Named turns come first, each shown by rows before and after it. Which turns, in which order, take the first row of each pair that follows to the second? Write the first one first, as in the answered first pair.
Z_874:
[  7  13  -3   6  -2 -23  -3   6  34  18  16   0   5 -18  -4] -> [ -8  -8  -3  14  -7 -14   5  15  33   8  17  -4 -10 -25   0]
[ -9   1   0  -5  -2 -10  10  -9 -10   1  -8   4  28  21 -14] -> [-22 -17  -2   2  -9  -4  17  -2 -11  -5  -5   1  13  16 -14]
[  7   1  11 -32   8 -10 -41  10 -35  13  -9  -7   9 -11  33] -> [ 13  25  13 -22  -2 -40 -18 -12  -2  26  -7   6  38   1  -5]
Z_145:
[-32 -34  -3  20 -12   8  48  11   6  -1   9   6  -5   7 -28] -> [-24 -31  -7   1  -7   8  43  -8   6  -6   6   1 -11  24 -38]
[ -9  13   9   7   2  -1   1 -30  19 -13 -18  -2  18  20 -24] -> [-11  19  12  26  -7  -8   1 -14  29  -5 -10   6  20   3 -12]
[-24  -7   1  18 -11   9  -5 -13  -4  -1  -4 -28  -6  -8  18] -> [-19  -3  -3   6  -7  11  -8 -27  -4  -4  -6 -32 -11   5  10]
Z_520:
[ 33  36  -6  13   3  -8 -16  -9  18   7   1  12  17 -13  20] -> [ 28  26  -4  26  -9  -9 -10  -2  27   3   8  12   4 -24  19]
[-15  16  -7  -2 -19   2   9  -8  19   8   5   0   3   3 -20] -> [-24  -3  -5   8 -17  16   4  15   0   2   7   1  -7 -13   8]
[-13  21   3  34  10 -11  11  33  -4   5  -4  29  16 -30 -25] -> [-13  20   3  24  23  -3   2  36 -24   6  -8  27  24 -27 -10]
[  7   1 -11 -23 -11  -3  -3 -27  48 -26  13 -25 -38 -14 -12] -> [ -3 -17  -8 -22  -1  17 -17  -1  12 -34   7 -28 -45 -30  25]
Z_927:
[  1 -10  -1   8 -17  -7  -3   7  21   1  13   9 -10  -5  -3] -> [ -5  -7  -2   8 -16 -12   9   2  17   3   7  15   7   3 -12]
[ 23  19 -11  -2  11   3 -21  16 -19  11  -8  21   2   3  30] -> [ 25  18 -10   8   0   1 -25  19   3  11   5  18 -19  -9  29]
[ -5 -35   2   5  -4  17 -12  24 -24 -17   4  -5 -39 -31  43] -> [-16 -38   2  25 -22   6   7  22   5 -19  13   1 -45 -37  20]
Z_137:
[ -1  -3  -5 -11   7   6 -16  -2 -15   0  -1  -2   5   2   4] -> [  1   2  -4  -5   6   3 -14   3 -18   4  -1   2  12  -3   7]
[ -8 -13  -4  19 -13   7  -5  10  26  -7  18  -4 -41 -22   3] -> [ 21  27 -10  -9   0 -11  -7 -25  36   4  10  -3 -11   9 -27]
[-17  -7  12  -3  -5   0   3  21 -16   7   5  -1  24  -2   8] -> [-13 -19   7 -23  -4  12  -2   3 -14  -8   8 -16  -6  11  -6]
Now pairs of rows:
(2 to 4 turns a pair)
[ 11  -9 -20 -33  16  25  16 -44   3  -8 -14  -9  17  47 -11] -> [  7 -23 -22 -33  17  33  12 -39  -7 -15 -14 -14   3  43  -2]
Z_874 Z_927
[-27 -61  -7  18   5  25   7  19 -25 -29  -6   8   2 -19  31] -> [ -8 -25  -8  45 -20 -11  12   9  51  -9  22  18  -5 -41  -2]
Z_874 Z_927 Z_927 Z_927
[ 18  34  17 -35  34  -1 -26 -10 -22  -6 -33 -33  15  24  -3] -> [ 22  24  14  -8   7  -2 -39   0  33 -10   2 -40 -47 -12  -4]
Z_927 Z_927
[-23 -36  -9 -21   3  47  -7   1 -62   1 -17   2   1  22  10] -> [ 25  23 -12 -38  15  17 -29 -29 -34  25 -16   6  28  34 -10]
Z_927 Z_137
[-13  15  -5  31   3 -26   5  -8  -1  16  -2   9  13  -6 -16] -> [-20 -11  -6  27   8  -3  -9  10 -26   3  -3  -1 -13 -18  12]
Z_874 Z_874
[-27 -43 -20 -37   3  18  26  -8 -56 -22 -26 -28  -2  42 -14] -> [-10 -49 -23 -31  -5  27  -8   7 -29 -26   3 -41 -61  11  10]
Z_927 Z_927
[ 21  26  -8  -5   0 -15  -4 -11  20  14  12   3   8   1 -11] -> [-11   3  -4  28 -13  -9  15  18  13   7  12  11   9 -17  -1]
Z_137 Z_927
[-22  -8   5  28 -15  -3  13  41   8 -12  13   8  -5 -19  20] -> [-17   2   7  32 -16  -9  13  38  16  -5  14  12   3 -20  15]
Z_874 Z_927 Z_927
[ 40  37   2  -9  13  -8 -30   1  12  14  -1  11  24  -8   1] -> [ 28  13   3   9   4   5 -35  26  11   7  10   8  -5 -34  22]
Z_927 Z_520 Z_520
[  3 -22 -17 -31  18  17 -23 -11  10  -2  11 -10 -18   6  45] -> [-17 -32 -10  -6  10  13  -9  13   1   2  11   4  -4 -12  57]
Z_137 Z_520 Z_874 Z_520
[-30 -29  -8  26 -11 -22  -1  15  22  -7  42  11 -15 -32   8] -> [-29 -39 -12  15  -6 -11  -5  11  15 -18  40   1 -32 -27   9]
Z_520 Z_520 Z_520 Z_874
[ -5  -5  -6   0  10  21 -20   8  -1  -2   3   0 -37 -17  23] -> [  0  31  -1  -6  17  -7   1 -11  -1  21 -16  18  29   7  -5]
Z_520 Z_137 Z_145 Z_874
[ 16   8  31  42 -35 -20   0   7  32   3  22  21  30 -31  15] -> [ 12  -1  34  36 -21  -6 -18  23   1   1  16  16  29 -37  45]
Z_520 Z_927
[  9   0  -4 -27   8  11 -22   0   1   0   5 -12  -7  10   9] -> [  4  -1  -7 -17  -6   3  -5  -7  25  -3  10 -10 -15  10 -14]
Z_520 Z_874
[-12   3   5  26 -14 -10  19   7  27   8  11   9   4 -14  -1] -> [-23  -2   6  21  -9  -7  31   2  13   4  -1  11  18  -2  -8]
Z_137 Z_137 Z_137 Z_927
